In the data rows, 500 means zero.
Each row has a hidden score. How much does it go up from the first row of each pair to the second? 20 means little or no change, 40 a big rise and 0 a big fall. The score is a weighted sum of the row's numbers plus the product of two more (or one squared), each taken from its middle value.
[488, 338, 503, 509, 600, 482, 548, 426, 583, 373, 427, 413, 494, 495, 507, 516, 473, 423, 364]
[509, 497, 454, 512, 540, 512, 491, 377, 383, 365, 454, 471, 484, 500, 379, 594, 547, 504, 629] 19
[463, 482, 612, 447, 400, 434, 610, 303, 441, 376, 732, 447, 704, 579, 545, 623, 666, 577, 526]
[157, 646, 411, 565, 454, 474, 598, 340, 737, 347, 370, 608, 663, 737, 311, 749, 286, 613, 720] 23
[465, 474, 558, 580, 588, 457, 654, 438, 526, 379, 539, 508, 551, 503, 530, 627, 555, 404, 608]
[604, 567, 471, 491, 520, 494, 318, 701, 388, 672, 582, 489, 510, 440, 498, 468, 516, 559, 552] 21
[524, 426, 689, 474, 554, 576, 417, 693, 732, 689, 520, 639, 426, 238, 544, 311, 445, 301, 422]
[542, 390, 669, 480, 634, 532, 524, 420, 431, 388, 617, 460, 496, 365, 504, 479, 645, 392, 526] 14
[797, 379, 626, 478, 485, 408, 480, 489, 270, 477, 708, 267, 478, 410, 585, 492, 690, 538, 331]
[272, 655, 372, 512, 448, 494, 663, 386, 613, 438, 424, 493, 663, 736, 401, 675, 372, 530, 592] 16
[362, 591, 349, 487, 411, 475, 566, 444, 553, 540, 476, 512, 592, 655, 483, 597, 405, 579, 593]
[605, 467, 586, 461, 479, 532, 474, 514, 413, 495, 627, 478, 455, 400, 551, 405, 620, 488, 446] 23
[476, 504, 489, 477, 560, 475, 525, 320, 445, 324, 514, 461, 546, 567, 438, 590, 519, 541, 556]
[443, 366, 571, 577, 585, 447, 616, 336, 618, 275, 518, 463, 562, 505, 472, 717, 543, 318, 537] 15
[572, 554, 593, 478, 480, 544, 464, 566, 522, 587, 531, 600, 405, 371, 515, 395, 484, 479, 572]
[497, 514, 514, 454, 467, 540, 446, 435, 415, 460, 433, 451, 483, 546, 333, 537, 469, 543, 500] 13
[485, 470, 538, 554, 540, 473, 596, 479, 541, 448, 461, 519, 466, 428, 549, 491, 521, 404, 579]
[461, 469, 535, 564, 700, 539, 645, 412, 670, 371, 329, 553, 447, 465, 383, 555, 398, 337, 500] 21
[409, 620, 403, 494, 371, 479, 557, 498, 509, 485, 535, 479, 659, 666, 570, 563, 498, 615, 540]
[307, 660, 367, 508, 375, 568, 494, 487, 613, 527, 411, 550, 584, 594, 440, 576, 359, 630, 646] 16
[635, 354, 633, 468, 567, 486, 415, 581, 433, 579, 597, 520, 445, 351, 626, 443, 586, 425, 455]
[516, 368, 616, 509, 599, 428, 688, 310, 384, 249, 529, 409, 549, 503, 368, 607, 602, 382, 473] 27
[579, 503, 498, 434, 432, 440, 406, 517, 370, 547, 636, 484, 569, 478, 547, 456, 611, 589, 473]
[575, 532, 628, 513, 499, 537, 402, 517, 436, 567, 588, 571, 443, 354, 523, 483, 547, 532, 700] 15
[446, 447, 598, 445, 478, 445, 616, 269, 504, 339, 685, 388, 702, 556, 513, 697, 623, 483, 472]
[380, 550, 407, 497, 398, 509, 507, 452, 525, 519, 448, 504, 666, 618, 485, 614, 402, 677, 462] 15
[524, 421, 565, 470, 540, 544, 488, 445, 433, 413, 496, 475, 438, 435, 440, 483, 563, 425, 506]
[556, 448, 605, 487, 592, 519, 371, 673, 611, 642, 482, 587, 411, 335, 535, 399, 398, 455, 457] 28
[317, 504, 371, 528, 441, 469, 694, 471, 713, 447, 432, 548, 625, 655, 508, 569, 405, 494, 444]
[510, 426, 595, 539, 609, 537, 460, 572, 613, 564, 405, 605, 384, 316, 428, 359, 396, 346, 445] 25
[472, 589, 534, 493, 473, 502, 420, 469, 468, 540, 504, 606, 576, 429, 437, 552, 456, 615, 575]
[626, 558, 668, 558, 568, 503, 526, 420, 400, 396, 618, 470, 453, 404, 566, 548, 663, 376, 621] 18
[574, 565, 363, 462, 547, 443, 464, 490, 343, 496, 446, 388, 436, 552, 494, 434, 482, 574, 472]
[523, 608, 506, 471, 329, 495, 420, 481, 394, 611, 630, 518, 551, 533, 614, 516, 564, 682, 615] 8
[597, 354, 693, 468, 549, 413, 575, 288, 346, 341, 691, 367, 569, 472, 537, 516, 727, 475, 522]
[613, 397, 605, 576, 702, 508, 552, 486, 443, 494, 453, 336, 348, 389, 580, 270, 585, 243, 472] 14
[546, 553, 540, 511, 596, 503, 384, 598, 507, 574, 400, 558, 376, 343, 490, 436, 395, 450, 568]
[232, 761, 186, 533, 409, 513, 891, 525, 589, 359, 377, 411, 645, 762, 457, 485, 476, 510, 634] 17
[522, 340, 643, 546, 645, 480, 618, 463, 525, 362, 542, 453, 501, 391, 518, 578, 603, 326, 510]
[573, 403, 682, 562, 593, 476, 529, 537, 460, 453, 549, 565, 467, 393, 469, 512, 577, 429, 547] 37
[645, 447, 557, 481, 488, 514, 385, 536, 471, 549, 511, 451, 344, 405, 528, 439, 541, 447, 429]
[591, 505, 589, 587, 645, 513, 446, 412, 350, 416, 480, 457, 424, 416, 392, 571, 554, 379, 592] 27
[431, 495, 260, 454, 487, 478, 440, 636, 516, 588, 265, 496, 445, 634, 483, 386, 337, 557, 308]
[521, 525, 562, 488, 560, 555, 408, 433, 460, 522, 533, 602, 426, 392, 427, 463, 487, 479, 575] 23
[525, 495, 535, 483, 428, 423, 661, 320, 403, 306, 610, 373, 715, 587, 511, 552, 589, 554, 463]
[695, 433, 748, 394, 497, 625, 159, 539, 418, 663, 599, 659, 242, 157, 417, 404, 496, 427, 465] 17
[441, 671, 467, 436, 414, 522, 412, 527, 532, 589, 492, 623, 553, 541, 440, 566, 413, 595, 564]
[507, 611, 393, 500, 465, 496, 261, 708, 383, 668, 639, 391, 704, 719, 564, 584, 559, 646, 462] 18
[141, 667, 405, 506, 309, 468, 735, 416, 790, 509, 508, 529, 821, 728, 463, 623, 342, 604, 622]
[585, 541, 542, 473, 496, 500, 350, 565, 428, 617, 540, 573, 418, 405, 488, 440, 506, 548, 505] 19
[503, 521, 237, 474, 467, 519, 397, 717, 444, 609, 360, 481, 451, 596, 573, 368, 450, 576, 351]
[524, 653, 238, 486, 576, 639, 236, 766, 495, 818, 150, 619, 243, 449, 390, 402, 213, 577, 459] 13
[422, 512, 476, 525, 527, 503, 585, 506, 606, 496, 467, 489, 568, 520, 541, 568, 452, 542, 470]
[330, 628, 351, 472, 386, 491, 525, 411, 592, 496, 423, 466, 641, 722, 462, 579, 420, 626, 475] 25
[449, 468, 602, 482, 528, 491, 561, 405, 513, 435, 550, 496, 574, 540, 531, 478, 534, 451, 478]
[466, 566, 473, 547, 538, 512, 456, 514, 469, 536, 444, 540, 502, 500, 502, 538, 444, 588, 631] 16
[410, 491, 581, 541, 627, 507, 642, 448, 573, 373, 479, 533, 560, 424, 415, 558, 488, 382, 627]
[505, 384, 562, 508, 558, 478, 567, 470, 531, 353, 554, 534, 546, 430, 464, 507, 561, 369, 437] 25
[494, 457, 454, 496, 527, 565, 529, 468, 521, 418, 462, 546, 437, 495, 421, 520, 492, 362, 451]
[581, 541, 495, 471, 517, 518, 393, 625, 423, 608, 581, 557, 403, 394, 443, 501, 514, 533, 569] 18
[591, 390, 702, 603, 484, 551, 585, 493, 416, 303, 648, 474, 507, 454, 486, 477, 630, 447, 388]
[405, 560, 495, 525, 474, 478, 638, 522, 574, 470, 477, 506, 555, 589, 432, 471, 457, 514, 490] 22
[371, 663, 384, 465, 393, 527, 534, 532, 598, 543, 459, 583, 604, 591, 470, 569, 387, 625, 583]
[563, 519, 468, 489, 526, 478, 437, 534, 404, 513, 531, 457, 500, 565, 543, 510, 545, 547, 479] 20
[485, 510, 400, 481, 594, 470, 516, 554, 513, 475, 415, 415, 403, 539, 478, 494, 463, 548, 473]
[505, 412, 558, 491, 517, 484, 591, 406, 478, 379, 587, 503, 565, 541, 433, 579, 563, 427, 412] 27
[572, 554, 545, 425, 394, 482, 382, 459, 331, 517, 656, 474, 604, 436, 486, 529, 565, 619, 540]
[641, 587, 563, 495, 568, 512, 473, 421, 248, 461, 465, 463, 384, 420, 438, 420, 520, 505, 560] 21
[592, 595, 460, 464, 453, 497, 304, 452, 324, 570, 474, 499, 525, 530, 439, 583, 470, 680, 634]
[429, 435, 541, 548, 440, 503, 520, 572, 681, 586, 538, 510, 540, 462, 530, 447, 462, 470, 463] 14
[353, 729, 390, 517, 309, 438, 499, 405, 534, 480, 505, 485, 677, 737, 434, 689, 451, 750, 600]
[618, 389, 656, 537, 476, 533, 490, 596, 559, 584, 590, 537, 453, 302, 560, 367, 589, 409, 406] 21
[380, 599, 378, 470, 344, 399, 670, 461, 594, 495, 436, 469, 663, 669, 443, 594, 390, 574, 421]
[339, 575, 393, 567, 543, 569, 592, 539, 675, 523, 404, 571, 546, 604, 399, 523, 391, 476, 584] 10
[540, 464, 392, 524, 580, 463, 517, 546, 534, 475, 436, 399, 394, 495, 528, 455, 518, 407, 452]
[494, 565, 588, 520, 450, 516, 503, 545, 541, 496, 547, 565, 497, 405, 535, 455, 471, 457, 615] 28
[481, 586, 536, 573, 570, 542, 551, 474, 527, 446, 501, 569, 478, 395, 420, 499, 459, 424, 610]
[530, 515, 505, 492, 425, 376, 573, 374, 277, 414, 690, 273, 683, 663, 553, 470, 723, 666, 499] 19
[448, 429, 435, 493, 471, 496, 607, 589, 688, 532, 426, 465, 493, 493, 575, 380, 423, 460, 350]
[481, 540, 584, 466, 485, 516, 497, 406, 468, 426, 552, 528, 517, 435, 461, 495, 514, 479, 581] 24
[245, 640, 436, 499, 389, 471, 546, 339, 629, 454, 431, 509, 738, 701, 325, 733, 326, 657, 678]
[545, 546, 492, 485, 520, 462, 435, 436, 427, 463, 580, 490, 520, 516, 538, 590, 544, 596, 537] 21
[692, 432, 533, 547, 573, 494, 483, 584, 409, 533, 559, 382, 355, 393, 591, 427, 617, 396, 459]
[341, 571, 431, 522, 523, 490, 596, 493, 628, 455, 435, 568, 590, 641, 471, 552, 373, 511, 484] 30
[513, 490, 489, 485, 586, 518, 401, 534, 581, 557, 382, 545, 407, 459, 479, 454, 376, 491, 467]
[578, 388, 410, 447, 492, 540, 396, 565, 493, 573, 463, 487, 387, 490, 531, 306, 485, 475, 345] 24
[286, 544, 412, 509, 421, 408, 753, 437, 642, 428, 381, 457, 727, 712, 480, 622, 370, 497, 467]
[637, 469, 451, 439, 373, 381, 494, 620, 297, 576, 699, 404, 597, 561, 626, 424, 647, 665, 389] 25
[569, 394, 618, 488, 513, 476, 523, 408, 477, 426, 613, 473, 512, 441, 522, 505, 600, 477, 528]
[430, 327, 669, 477, 495, 394, 675, 389, 657, 397, 684, 487, 721, 484, 538, 574, 622, 397, 410] 24
[489, 480, 389, 488, 407, 470, 570, 560, 548, 508, 524, 477, 486, 533, 595, 508, 525, 490, 391]
[652, 343, 380, 475, 577, 524, 353, 671, 433, 575, 383, 420, 297, 411, 606, 343, 518, 449, 276] 14
[606, 398, 601, 553, 592, 527, 556, 522, 483, 465, 510, 352, 291, 390, 627, 341, 604, 357, 429]
[554, 518, 385, 512, 515, 523, 473, 599, 407, 558, 429, 425, 402, 505, 574, 375, 500, 449, 448] 24
[153, 611, 423, 660, 602, 519, 743, 406, 865, 354, 295, 633, 636, 615, 361, 738, 235, 367, 686]
[632, 386, 707, 525, 565, 478, 440, 393, 371, 425, 708, 410, 491, 378, 580, 501, 702, 416, 568] 20
[458, 556, 210, 433, 420, 640, 263, 804, 587, 828, 238, 582, 270, 541, 536, 222, 317, 636, 369]
[555, 719, 189, 459, 418, 627, 156, 868, 473, 897, 247, 675, 264, 565, 543, 267, 226, 767, 526] 24
[581, 492, 540, 430, 458, 518, 364, 566, 458, 649, 571, 540, 461, 411, 499, 434, 509, 540, 436]
[523, 529, 549, 536, 530, 551, 473, 531, 521, 581, 452, 586, 404, 382, 454, 498, 452, 407, 583] 16
[607, 453, 549, 473, 511, 518, 534, 455, 472, 468, 599, 470, 472, 439, 454, 471, 649, 420, 423]
[391, 435, 455, 555, 589, 623, 563, 565, 724, 489, 242, 590, 381, 365, 470, 422, 345, 301, 471] 14
[487, 641, 343, 550, 478, 560, 383, 882, 579, 808, 157, 655, 279, 517, 457, 325, 230, 517, 447]
[336, 563, 437, 571, 526, 537, 590, 440, 634, 473, 316, 572, 504, 574, 456, 611, 370, 404, 577] 11
[303, 636, 307, 560, 399, 458, 596, 350, 498, 402, 448, 465, 677, 780, 412, 743, 441, 629, 635]
[488, 463, 497, 514, 513, 433, 576, 325, 434, 313, 589, 386, 638, 621, 493, 625, 607, 502, 449] 27
[355, 626, 417, 471, 348, 460, 501, 477, 588, 525, 541, 568, 696, 683, 529, 599, 435, 710, 604]
[404, 667, 382, 409, 352, 450, 555, 448, 514, 516, 471, 493, 626, 674, 441, 541, 404, 716, 522] 25
[331, 443, 423, 541, 534, 570, 398, 474, 706, 539, 295, 552, 456, 526, 420, 562, 318, 382, 511]
[534, 542, 584, 451, 566, 527, 331, 496, 487, 551, 499, 545, 423, 409, 493, 434, 473, 507, 572] 33
[589, 343, 648, 541, 576, 543, 516, 300, 408, 357, 694, 388, 457, 386, 524, 512, 747, 338, 532]
[696, 588, 656, 386, 431, 509, 198, 476, 259, 683, 661, 565, 451, 341, 459, 466, 595, 631, 647] 32
[499, 482, 597, 500, 564, 485, 469, 475, 507, 505, 534, 551, 488, 349, 431, 543, 498, 442, 536]
[437, 527, 407, 483, 461, 510, 451, 482, 512, 533, 442, 468, 545, 589, 473, 479, 421, 604, 424] 18
[597, 456, 562, 448, 490, 490, 457, 490, 387, 549, 577, 472, 510, 474, 536, 378, 600, 543, 478]
[528, 630, 281, 517, 493, 570, 282, 831, 555, 813, 212, 658, 233, 448, 475, 277, 244, 583, 487] 16
[472, 375, 537, 424, 397, 453, 565, 369, 516, 372, 705, 446, 633, 520, 534, 527, 627, 530, 402]
[536, 508, 555, 445, 464, 455, 449, 478, 379, 516, 604, 461, 597, 529, 490, 562, 596, 597, 516] 12
[556, 504, 577, 488, 526, 566, 333, 599, 515, 635, 481, 590, 349, 367, 518, 360, 445, 469, 486]
[271, 617, 387, 517, 409, 460, 615, 415, 664, 451, 493, 523, 732, 719, 485, 681, 388, 627, 637] 19
[511, 563, 199, 445, 461, 489, 436, 762, 388, 736, 349, 489, 385, 626, 558, 343, 456, 597, 324]
[503, 485, 475, 454, 434, 492, 512, 486, 480, 474, 514, 533, 504, 534, 503, 514, 513, 516, 431] 30
[462, 457, 555, 597, 611, 501, 505, 579, 672, 505, 368, 592, 422, 442, 484, 528, 379, 399, 586]
[545, 523, 271, 430, 495, 526, 328, 599, 326, 543, 293, 456, 385, 643, 457, 411, 432, 671, 368] 9
[407, 575, 411, 541, 551, 550, 494, 392, 594, 417, 358, 609, 541, 615, 399, 610, 311, 554, 514]
[447, 404, 581, 480, 455, 484, 686, 343, 542, 332, 593, 485, 608, 506, 462, 507, 623, 454, 504] 18
[616, 393, 667, 470, 445, 434, 427, 582, 533, 609, 664, 519, 434, 326, 681, 338, 630, 463, 411]
[580, 565, 602, 497, 430, 463, 466, 536, 430, 555, 670, 588, 581, 448, 602, 499, 591, 590, 615] 27
[517, 560, 510, 512, 532, 552, 408, 563, 514, 579, 427, 601, 384, 423, 489, 504, 438, 481, 586]
[290, 597, 482, 530, 564, 478, 533, 356, 659, 405, 353, 570, 514, 601, 371, 702, 284, 540, 669] 25
[459, 464, 632, 510, 537, 371, 628, 322, 486, 315, 673, 466, 640, 527, 506, 627, 652, 525, 562]
[226, 622, 453, 532, 419, 472, 559, 428, 755, 473, 365, 589, 665, 639, 390, 671, 265, 526, 540] 15
[494, 515, 700, 546, 615, 506, 510, 435, 563, 411, 519, 595, 505, 369, 477, 598, 462, 347, 692]
[501, 309, 637, 503, 594, 479, 587, 424, 523, 335, 589, 492, 525, 422, 469, 473, 604, 351, 413] 18
[428, 630, 542, 464, 442, 512, 419, 531, 521, 599, 562, 670, 611, 491, 527, 561, 414, 574, 651]
[562, 485, 525, 454, 505, 489, 432, 519, 402, 533, 558, 541, 530, 437, 458, 469, 485, 522, 471] 24
[563, 548, 442, 449, 545, 474, 283, 475, 465, 601, 428, 525, 422, 462, 481, 490, 404, 576, 514]
[468, 439, 578, 548, 572, 447, 622, 329, 451, 365, 582, 455, 668, 528, 469, 560, 619, 437, 565] 25
[378, 537, 423, 497, 371, 471, 502, 463, 581, 498, 502, 464, 633, 639, 531, 612, 476, 619, 558]
[546, 564, 550, 421, 474, 574, 424, 520, 570, 625, 404, 614, 240, 322, 547, 285, 416, 492, 555] 39
[569, 494, 475, 450, 513, 499, 556, 638, 410, 484, 502, 463, 476, 527, 658, 397, 634, 442, 412]
[241, 653, 402, 497, 406, 436, 633, 369, 642, 491, 486, 544, 763, 718, 416, 702, 388, 647, 596] 22
[618, 357, 742, 531, 615, 446, 577, 406, 467, 365, 660, 395, 471, 341, 558, 433, 664, 332, 491]
[467, 729, 160, 422, 411, 496, 367, 670, 398, 687, 338, 511, 457, 691, 486, 420, 377, 754, 485] 12
[519, 504, 551, 516, 558, 536, 392, 568, 506, 558, 504, 552, 429, 390, 473, 442, 480, 442, 522]
[652, 489, 494, 530, 559, 526, 441, 578, 405, 591, 528, 408, 357, 385, 606, 387, 591, 443, 526] 11
[443, 364, 589, 474, 532, 457, 634, 349, 496, 254, 658, 419, 705, 555, 461, 561, 685, 452, 458]
[493, 467, 532, 421, 419, 418, 670, 323, 419, 394, 598, 383, 618, 597, 459, 550, 607, 518, 402] 18
[601, 485, 421, 477, 367, 413, 509, 577, 388, 561, 639, 349, 483, 569, 624, 445, 657, 584, 390]
[628, 425, 526, 512, 537, 546, 450, 643, 512, 559, 557, 401, 365, 404, 672, 371, 609, 371, 467] 15
[494, 655, 545, 509, 398, 500, 468, 537, 462, 588, 560, 595, 542, 473, 519, 581, 477, 639, 649]
[569, 389, 608, 548, 627, 469, 459, 436, 409, 393, 604, 411, 506, 402, 510, 535, 620, 437, 519] 22
[383, 365, 608, 594, 537, 484, 717, 510, 729, 297, 636, 519, 686, 477, 552, 538, 573, 347, 342]
[396, 557, 373, 551, 490, 507, 525, 468, 538, 463, 479, 471, 582, 630, 447, 617, 422, 548, 578] 10
[456, 384, 518, 459, 447, 464, 575, 335, 454, 300, 643, 421, 629, 566, 470, 602, 625, 520, 437]
[566, 547, 517, 502, 497, 484, 406, 559, 439, 583, 530, 559, 468, 391, 510, 445, 487, 553, 550] 23
[597, 235, 789, 564, 607, 549, 628, 467, 610, 389, 574, 433, 360, 285, 636, 317, 636, 186, 363]
[427, 544, 435, 481, 421, 415, 566, 406, 534, 462, 522, 468, 696, 687, 528, 650, 454, 688, 589] 27
[550, 558, 569, 437, 398, 507, 386, 498, 382, 564, 573, 525, 530, 473, 488, 488, 530, 576, 536]
[634, 428, 488, 528, 655, 501, 429, 732, 455, 619, 353, 597, 263, 299, 571, 218, 443, 383, 425] 29
[432, 440, 556, 484, 568, 526, 548, 403, 501, 437, 490, 452, 532, 520, 438, 468, 496, 451, 452]
[668, 674, 464, 465, 503, 527, 220, 357, 145, 558, 463, 495, 366, 439, 385, 594, 476, 643, 733] 18
[499, 541, 392, 481, 407, 498, 480, 506, 541, 500, 421, 543, 469, 626, 538, 682, 438, 621, 578]
[528, 381, 520, 506, 538, 492, 564, 513, 477, 445, 505, 434, 502, 544, 508, 536, 562, 438, 459] 26
[376, 545, 437, 563, 566, 538, 571, 548, 655, 496, 382, 557, 498, 529, 506, 545, 385, 428, 511]
[648, 443, 601, 465, 449, 523, 357, 495, 358, 457, 636, 447, 426, 446, 581, 435, 637, 601, 517] 23
[625, 673, 406, 388, 357, 463, 215, 493, 175, 644, 544, 421, 483, 600, 451, 512, 507, 779, 547]
[582, 593, 592, 499, 506, 473, 435, 576, 426, 581, 559, 611, 526, 384, 476, 512, 481, 578, 603] 33
[505, 532, 404, 647, 608, 476, 652, 560, 498, 420, 410, 394, 428, 555, 588, 512, 524, 372, 554]
[558, 435, 663, 473, 517, 471, 537, 406, 430, 385, 697, 447, 523, 452, 548, 517, 694, 439, 493] 22
[612, 642, 360, 453, 349, 573, 374, 807, 476, 869, 341, 693, 266, 459, 632, 248, 350, 732, 479]
[354, 470, 518, 547, 462, 492, 684, 553, 832, 497, 587, 596, 661, 545, 627, 481, 473, 460, 467] 30
[513, 529, 498, 483, 498, 501, 461, 539, 431, 544, 444, 442, 455, 484, 490, 510, 507, 554, 484]
[373, 537, 391, 542, 478, 407, 541, 416, 571, 457, 471, 470, 649, 700, 477, 661, 419, 583, 540] 31
[438, 576, 422, 470, 427, 479, 575, 482, 499, 518, 484, 454, 581, 620, 476, 486, 453, 568, 438]
[381, 513, 406, 497, 471, 507, 521, 415, 603, 507, 422, 501, 579, 616, 422, 652, 373, 579, 487] 10
[539, 584, 467, 551, 507, 526, 343, 416, 379, 521, 480, 572, 458, 512, 402, 609, 468, 665, 684]
[497, 517, 489, 510, 483, 542, 496, 560, 504, 486, 425, 480, 508, 562, 504, 478, 436, 537, 440] 19
[621, 428, 605, 481, 526, 430, 504, 415, 375, 389, 666, 425, 537, 408, 516, 547, 653, 402, 484]
[503, 480, 597, 567, 614, 574, 467, 513, 555, 504, 423, 605, 387, 319, 458, 435, 412, 344, 512] 16
[544, 512, 591, 506, 572, 496, 403, 620, 536, 610, 452, 627, 423, 372, 519, 438, 426, 413, 519]
[601, 520, 441, 454, 447, 492, 396, 583, 401, 604, 516, 467, 464, 493, 569, 447, 546, 611, 472] 9
[247, 557, 459, 537, 452, 424, 697, 374, 751, 426, 386, 548, 700, 681, 425, 673, 333, 484, 641]
[563, 410, 645, 446, 417, 483, 463, 571, 562, 624, 648, 557, 489, 352, 578, 409, 528, 421, 433] 19
[600, 517, 421, 505, 524, 535, 399, 533, 380, 547, 457, 473, 381, 556, 539, 473, 521, 522, 477]
[424, 539, 488, 550, 479, 509, 538, 461, 565, 513, 454, 546, 484, 519, 481, 528, 450, 467, 568] 23
[425, 488, 396, 517, 511, 495, 601, 557, 589, 500, 440, 495, 522, 566, 496, 471, 454, 480, 470]
[503, 435, 566, 489, 544, 497, 531, 485, 536, 451, 568, 534, 505, 517, 513, 536, 560, 429, 467] 20
[426, 344, 540, 556, 623, 497, 629, 329, 575, 305, 488, 471, 561, 509, 432, 656, 488, 313, 529]
[494, 516, 539, 533, 505, 463, 552, 493, 461, 492, 515, 464, 502, 505, 489, 505, 519, 474, 481] 22
[502, 434, 604, 504, 620, 550, 381, 579, 601, 549, 447, 601, 413, 364, 468, 460, 424, 411, 478]
[665, 348, 604, 632, 599, 494, 639, 460, 422, 340, 552, 226, 342, 362, 635, 433, 711, 225, 440] 9
[507, 311, 557, 415, 419, 463, 615, 330, 426, 287, 666, 408, 628, 512, 494, 564, 678, 506, 326]
[535, 549, 508, 485, 574, 545, 378, 510, 440, 541, 431, 567, 358, 384, 489, 477, 437, 405, 615] 17
[555, 504, 295, 462, 536, 532, 417, 721, 427, 586, 311, 458, 340, 587, 503, 317, 437, 552, 305]
[586, 556, 431, 490, 425, 466, 428, 562, 340, 602, 471, 457, 456, 536, 552, 451, 548, 646, 505] 21
[479, 676, 138, 436, 436, 568, 206, 783, 528, 833, 70, 570, 271, 638, 377, 335, 171, 678, 444]
[472, 512, 535, 498, 515, 460, 621, 353, 440, 333, 620, 461, 621, 545, 456, 675, 615, 477, 591] 26
[596, 517, 562, 470, 459, 521, 323, 504, 422, 577, 491, 560, 384, 358, 463, 462, 458, 543, 552]
[572, 524, 462, 535, 576, 540, 378, 778, 508, 649, 327, 570, 304, 406, 584, 330, 393, 444, 493] 20
[658, 414, 622, 496, 541, 484, 430, 403, 366, 453, 636, 439, 433, 359, 525, 429, 615, 489, 465]
[601, 481, 601, 507, 527, 581, 446, 469, 419, 491, 453, 469, 336, 402, 481, 381, 541, 438, 540] 10
[541, 433, 336, 538, 585, 488, 655, 490, 467, 380, 411, 388, 388, 541, 560, 459, 528, 380, 428]
[466, 428, 594, 442, 560, 366, 635, 291, 497, 257, 589, 459, 624, 568, 450, 628, 571, 491, 516] 36
[613, 501, 351, 532, 603, 519, 349, 850, 499, 781, 314, 578, 275, 415, 616, 262, 369, 473, 337]
[399, 523, 443, 589, 551, 424, 469, 619, 521, 510, 443, 541, 493, 521, 504, 527, 421, 412, 536] 28
[324, 586, 537, 475, 443, 483, 473, 485, 681, 559, 428, 601, 585, 596, 472, 599, 319, 613, 586]
[229, 499, 506, 489, 354, 472, 556, 485, 834, 560, 458, 610, 716, 611, 477, 546, 326, 567, 515] 23
[470, 412, 487, 484, 621, 571, 523, 467, 579, 423, 393, 496, 431, 440, 428, 473, 461, 393, 441]
[532, 444, 434, 436, 413, 518, 437, 563, 545, 569, 477, 453, 502, 585, 541, 424, 447, 569, 344] 22
[553, 418, 432, 497, 477, 462, 569, 492, 494, 453, 464, 441, 428, 525, 490, 478, 539, 522, 392]
[493, 379, 559, 474, 601, 507, 585, 485, 552, 399, 474, 523, 443, 414, 466, 452, 488, 290, 410] 30
[564, 346, 631, 471, 530, 499, 523, 309, 457, 348, 622, 433, 489, 399, 501, 534, 656, 417, 455]
[452, 520, 524, 533, 604, 535, 465, 449, 523, 423, 347, 475, 365, 444, 349, 561, 432, 319, 483] 18
[602, 557, 559, 438, 436, 520, 300, 602, 339, 644, 544, 505, 454, 459, 504, 385, 494, 673, 521]
[705, 495, 611, 566, 527, 460, 545, 491, 273, 435, 672, 321, 407, 463, 660, 514, 719, 390, 556] 16
[630, 409, 599, 615, 645, 530, 535, 541, 534, 470, 503, 440, 346, 359, 629, 385, 586, 305, 464]
[573, 536, 529, 514, 542, 543, 337, 538, 390, 610, 578, 555, 433, 429, 537, 470, 531, 556, 568] 19
